Each row has a name. Each piece below is followed by the name of the row it came from, unless a question asks for something else. Each question is about the rows just above it. Places in a row count from 0.

K: [142 203 102 157 112 140 167 144 104 181 113 137 146 148 103 179]
S: [151 186 133 157  95 109 147  89 110 121  90 137 162 187 131 122]
V: [101 161 151 129 150 134 106  92 149 174  92 184 109 110  96 169]
R: [140 203 119 114 109 131 114 109 114 114 160 148 148 181 148 148]
N: [155 103  99 135 113 135 158 164 109  96 192  94 141 113 146 158]
G: [114 194 125 148 135 145 142 123 127 185 121 184 123 128  95 187]
P: [159 176  99 138  92 127 180 152 104 124 146  94 164 175 134 134]
L: [109 102 151 125 150 119 106 124 149 123  90  98 107  92 140 101]
J: [159 164 129 105  92 109 151  89 108  96 106 120 164 187 119 101]
Y: [152 182 101 125 104 136 180 141 104 106 192 144 152 179 129 145]
A: [101 102 128 166 150 146 106 164 147 175 142 143 107  92 105 162]
X: [125 187 111 166 129 146 146 145 117 185 107 146 129 119  95 187]
Every place of [158] in N: => 6 15
[174] is at row and place => V, 9
Row and place of [167] in the named rows: => K, 6
At which places does R hold [114]? => 3 6 8 9
Shuffled J with one entry gone: [101 164 119 159 109  89 105 164  96 106 151 187  92 108 129], missing => [120]
Where does [152 182 101 125 104 136 180 141 104 106 193 144 152 179 129 145] differ from Y, and what was there? => 10, [192]

M: [125 119 117  89 160  79]
Q: [117 127 107  83  99  64]
U: [ 89 189 180 101 161 128]
H: [149 134 117 133 134 186]
T: [ 94 127 107  83  99  64]
B: [124 137 149  83 159 128]
W: [ 89 189 180 131 161 128]
E: [125 189 182 125 125 180]
D: [149 134 128  84 141 124]
F: [119 128 134 182 107 151]
Z: [117 143 120 141 110 140]
C: [ 90 184 181 146 149 177]
Row and place of [151] in the named rows: => F, 5
One entry of B was changed: [124 137 149  82 159 128]. Where, and from what? => 3, [83]
Move every entry of [189 180] by +1 step of 1. => [190 181]
At which places does E hold [125]? => 0 3 4
Where in the named rows is [181]? => C, 2

miv: [124 149 120 144 106 148 116 125]
Boson: [127  89 152  99  75 106 156 120]
Pav: [124  99 155 100  56 118 165 124]
Changed Boson: [127  88 152  99  75 106 156 120]. Place and old value: => 1, [89]
Which entry of Boson is missing from [ 75 120  99  89 152 106 156]? => [127]
miv without one entry, shuffled: [148 116 124 120 149 106 144]. Gone: => [125]
Changed Pav: [124  99 155 100  57 118 165 124]. Place and old value: => 4, [56]
Where does [124 149 120 144 106 148 116 124] differ from miv, and what was there? => 7, [125]

nuzuz: [147 176 112 111 154 140 116  94 180 155 153 116 168 123 125 145 151 184
 135 129  99 144 152 160 117 135 121 148 152 148 144  98 144 126 159 149
 119 139 135 142  96 137 122 128 119  98 113 150 163 121 160  93 123 146
 141 137 137 129 121 137 135 138 165]
vufi: [140 101 148 170 110 136 152 179  92 124 136 145 101 146 138 133 135 100
 133 132 162 134 125 118 150 129 153 122 125 129 119 175 123 153 128 127
 152 143 149 125 171 117 147 134 160 177 147 111 104 156 110 174 153 114
 130 132 145 156 157 141 139 136 126]
rirak: [134  99 161 168 120 134 158 180  98 124 129 153 110 149 145 132 128  97
 137 144 169 133 121 121 158 141 153 127 127 129 130 176 128 153 118 130
 153 139 145 134 179 130 155 143 156 177 156 120 109 154 119 182 154 126
 132 137 143 148 157 139 143 139 117]
Poton: [147 161 124 122 148 137 130 104 172 153 151 124 158 127 125 147 148 171
 134 130 110 144 143 161 134 141 127 143 150 144 143 111 139 132 150 152
 125 142 137 139 115 131 133 131 130 114 126 144 147 126 159 112 133 151
 136 137 139 132 132 140 140 143 159]
kimum: [140  97 162 183 115 141 163 201  85 126 134 163 100 155 152 132 133  89
 140 144 184 138 128 116 162 138 162 128 129 135 125 195 127 162 126 130
 163 144 156 134 192 126 159 146 170 196 162 116 105 164 111 196 165 118
 137 143 153 165 164 148 145 143 120]
Moli: [147 161 124 122 148 137 130 104 172 153 151 124 158 127 125 147 148 171
 134 130 110 144 143 161 134 141 127 143 150 144 143 111 139 132 150 152
 125 142 137 139 115 131 133 131 130 114 126 144 147 126 159 112 133 151
 136 137 120 115 127 115 125 138 108]
suvup: [146 167 116 111 149 136 120  91 177 150 151 112 163 124 120 148 149 181
 133 126  95 141 144 159 120 134 122 142 146 140 142  97 142 125 152 147
 119 140 131 137  96 134 122 125 120  98 114 145 154 123 157  95 121 147
 135 131 132 124 125 133 135 135 162]
vefo: [136 100 149 165 112 134 149 176  92 121 132 143 104 145 138 131 130  99
 133 134 159 131 122 116 147 130 150 122 123 126 121 171 124 149 123 124
 149 139 144 127 168 121 146 134 154 171 145 113 106 153 110 172 149 115
 129 130 141 149 154 136 138 133 121]
Pokik: [138 107 161 169 123 141 159 181 102 126 133 155 112 154 149 137 134 103
 143 145 171 137 129 122 157 140 158 131 128 131 127 177 134 154 126 131
 158 144 147 135 177 136 154 145 160 177 159 125 116 159 119 179 154 128
 137 139 144 152 160 142 144 140 122]
bon: [150 166 122 118 151 136 127  96 180 155 155 116 166 125 120 151 150 181
 133 130 100 145 142 166 130 142 124 144 152 145 145 103 141 131 152 154
 120 143 137 141 107 131 131 128 125 106 118 145 151 124 164 105 129 152
 135 135 139 129 131 137 141 142 165]
mave: [148 179 113 107 156 139 118  86 188 157 153 116 171 123 123 148 151 189
 135 128  96 145 151 166 121 138 119 148 153 148 147  93 145 124 159 153
 117 140 133 142  93 138 123 129 119  94 115 153 164 119 166  90 123 154
 140 137 135 126 121 137 136 139 167]
romi: [136 100 134 165 112 134 149 176  92 121 132 143 104 145 138 131 130  99
 133 134 159 131 122 116 147 130 127 122 123 126 121 171 124 149 123 124
 149 139 144 127 168 121 146 134 154 171 145 113 106 153 110 172 149 115
 129 130 141 149 154 136 138 133 121]
Shuffled mave with one entry gone: [151 166 159 119 153  94 124 157 139 126 153 118 135 137 123 179 136 151
 117 140 167 119 140 121 166 147 148 137 189  96 171 153  86  93 156 115
 139 123 135 121 123 138 148 119 145 116 153 188 164 142 148  93 145 154
 148 129 123  90 107 133 128 138], missing => [113]
Changed vufi: [140 101 148 170 110 136 152 179  92 124 136 145 101 146 138 133 135 100
 133 132 162 134 125 118 150 129 152 122 125 129 119 175 123 153 128 127
 152 143 149 125 171 117 147 134 160 177 147 111 104 156 110 174 153 114
 130 132 145 156 157 141 139 136 126]. Place and old value: => 26, [153]
One entry of Moli was changed: [147 161 124 122 148 137 130 104 172 153 151 124 158 127 125 147 148 171
 134 130 110 144 143 161 134 141 127 143 150 144 143 110 139 132 150 152
 125 142 137 139 115 131 133 131 130 114 126 144 147 126 159 112 133 151
 136 137 120 115 127 115 125 138 108]. Where, and from what? => 31, [111]
Shuffled Pokik with one entry gone: [144 145 169 177 140 139 161 154 144 134 125 122 155 134 177 129 181 160
 127 152 112 126 119 171 138 154 154 122 133 123 102 147 137 158 160 131
 149 103 131 140 179 154 131 144 159 159 145 137 158 137 177 157 107 126
 128 159 143 128 116 135 136 141], missing => [142]
One entry of mave was changed: [147 179 113 107 156 139 118  86 188 157 153 116 171 123 123 148 151 189
 135 128  96 145 151 166 121 138 119 148 153 148 147  93 145 124 159 153
 117 140 133 142  93 138 123 129 119  94 115 153 164 119 166  90 123 154
 140 137 135 126 121 137 136 139 167]. Where, and from what? => 0, [148]

tido: [ 92 197 136  90 137]
zub: [172 178  94 173  93]
putus: [123 157 114 206 103]
duzug: [206  99 145 130 113]
lige: [ 92 197 136 145 137]
Changed putus: [123 158 114 206 103]. Place and old value: => 1, [157]
Changed tido: [ 92 198 136  90 137]. Place and old value: => 1, [197]
Move every entry of [172 178  94 173] by -1 step of 1. => [171 177  93 172]
Every place of [136] in tido: => 2
One entry of zub was changed: [172 178  93 173  93]. Where, and from what? => 2, [94]
Changed putus: [123 157 115 206 103]. Place and old value: => 2, [114]
Which entry of duzug is missing from [130 145 113 206]? => [99]

fonot: [111 127 133 125 123 150 132 142 137 130 118 138 128  67 131]
Zusul: [141 133 133 126 116 129  86 119 139 110 114 164 145 129 127]
mam: [132 130 119 141 156 140 161 119 135 118 122 133 107  86 115]
vif: [120 139 121 134 149 121 161 117 136 152 143 167 137 131 121]
Teku: [111 127 133 125 123 150 136 142 137 130 118 129 128  67 131]
mam without one entry, shuffled: [122 107 161 115  86 132 141 130 133 119 156 140 118 119]. Gone: => [135]
Every place of [133] in Zusul: => 1 2
Teku without one entry, shuffled: [133 129 127 123 111 131 137 142 136 118  67 150 130 125]. Gone: => [128]
Shuffled Teku with one entry gone: [137 125 129  67 136 118 111 150 123 127 142 130 131 133], missing => [128]
Shuffled vif with one entry gone: [121 161 120 117 136 139 121 167 131 143 149 152 121 134], missing => [137]
Shift each entry of [135] by +1 times 1: => [136]

kis: [151  83 130  93]
bofuv: [152 196 161 170]
femod: [156 115 167 147]
sur: [151 121 130  93]
Lazo: [130 130 168 172]
pevi: [151 137 130  93]
Which entry of femod is missing from [167 115 147]? => [156]
Where in the named rows is [83]? => kis, 1
Where does [151 196 161 170] differ from bofuv, and what was there? => 0, [152]
Every place of [168] in Lazo: => 2
One entry of pevi was changed: [151 137 129  93]. Where, and from what? => 2, [130]
Row and place of [137] in the named rows: => pevi, 1
Move every entry of [130 130] by -1 step of 1. => [129 129]

kupun: [154 131 128 141 139 143 139 158  99 126 132  99  96 144]
Taluk: [119 128 141 135 139 115 121 127 146 118 140 126 149 118]
difif: [149 123 125 130 118 144 134 136 104 130 125 109  94 151]
kav: [159 125 129 140 145 147 138 152 104 133 140  89  92 144]
kanem: [147 151 122 130 142 138 144 179  99 124 127 115  91 138]
Zet: [123 102 156 120 149 131 112  83 172 145 146 103 149 110]
Kuvu: [154  83 128 141 139 143 139 158  99 126 132  99  96 144]
tok: [115 124 145 123 138 119 116 110 163 108 137 134 161 106]
Shift each entry of [127 115] by +1 times 1: => [128 116]
Shift each entry of [104 133] by +1 times 1: => [105 134]
One entry of Taluk was changed: [119 128 141 135 138 115 121 127 146 118 140 126 149 118]. Where, and from what? => 4, [139]
Move every entry of [143 139 158] by +1 step of 1. => [144 140 159]
find: [119 128 141 135 139 115 121 127 146 118 140 126 149 118] => Taluk

noku: [123 206 207 163]
ruvas: [ 93  93  93 113]
sabu: [131 136 120 124]
gufa: [113  50 207 163]
One entry of gufa was changed: [113  50 206 163]. Where, and from what? => 2, [207]
One entry of sabu was changed: [131 136 120 123]. Where, and from what? => 3, [124]
Changed noku: [123 206 208 163]. Place and old value: => 2, [207]
Which entry of noku is missing from [163 123 206]? => [207]
Places of [207] in row gufa: => 2
Where does [113  50 207 164] differ from gufa, and what was there? => 3, [163]
Places of [93] in row ruvas: => 0 1 2

Tavo: [126 138 100 116  96  79 127 160 167 143 173 115  97 145 163]
Motul: [176 100 150 155 164 125 173  88 107 161  84 150 162  96  86]
gose: [150 113 187 123 146  97 176 145 104 154 124  98 175 133 107]
munos: [ 91 167  95 153 100 125  96 160 172  74 196 153  63  73 153]
mab: [110 166 111 102  80 157  97 172 176 102 173 170 110 180 167]
Shuffled Tavo with one entry gone: [143 145 116 160 167 173 127 100 163 138  79  96 115  97], missing => [126]
Shuffled gose with one entry gone: [150 154  98 146 187 133 113 107 104 123 175 124  97 145], missing => [176]
Shuffled munos with one entry gone: [ 95 125 153  63 153 172 100  91 153 196  73 160  96 167], missing => [74]
Shuffled Motul with one entry gone: [ 84 173 161 125  86  88 164 100 150 107 162 155 176 150], missing => [96]
At which places does munos hold [153]? => 3 11 14

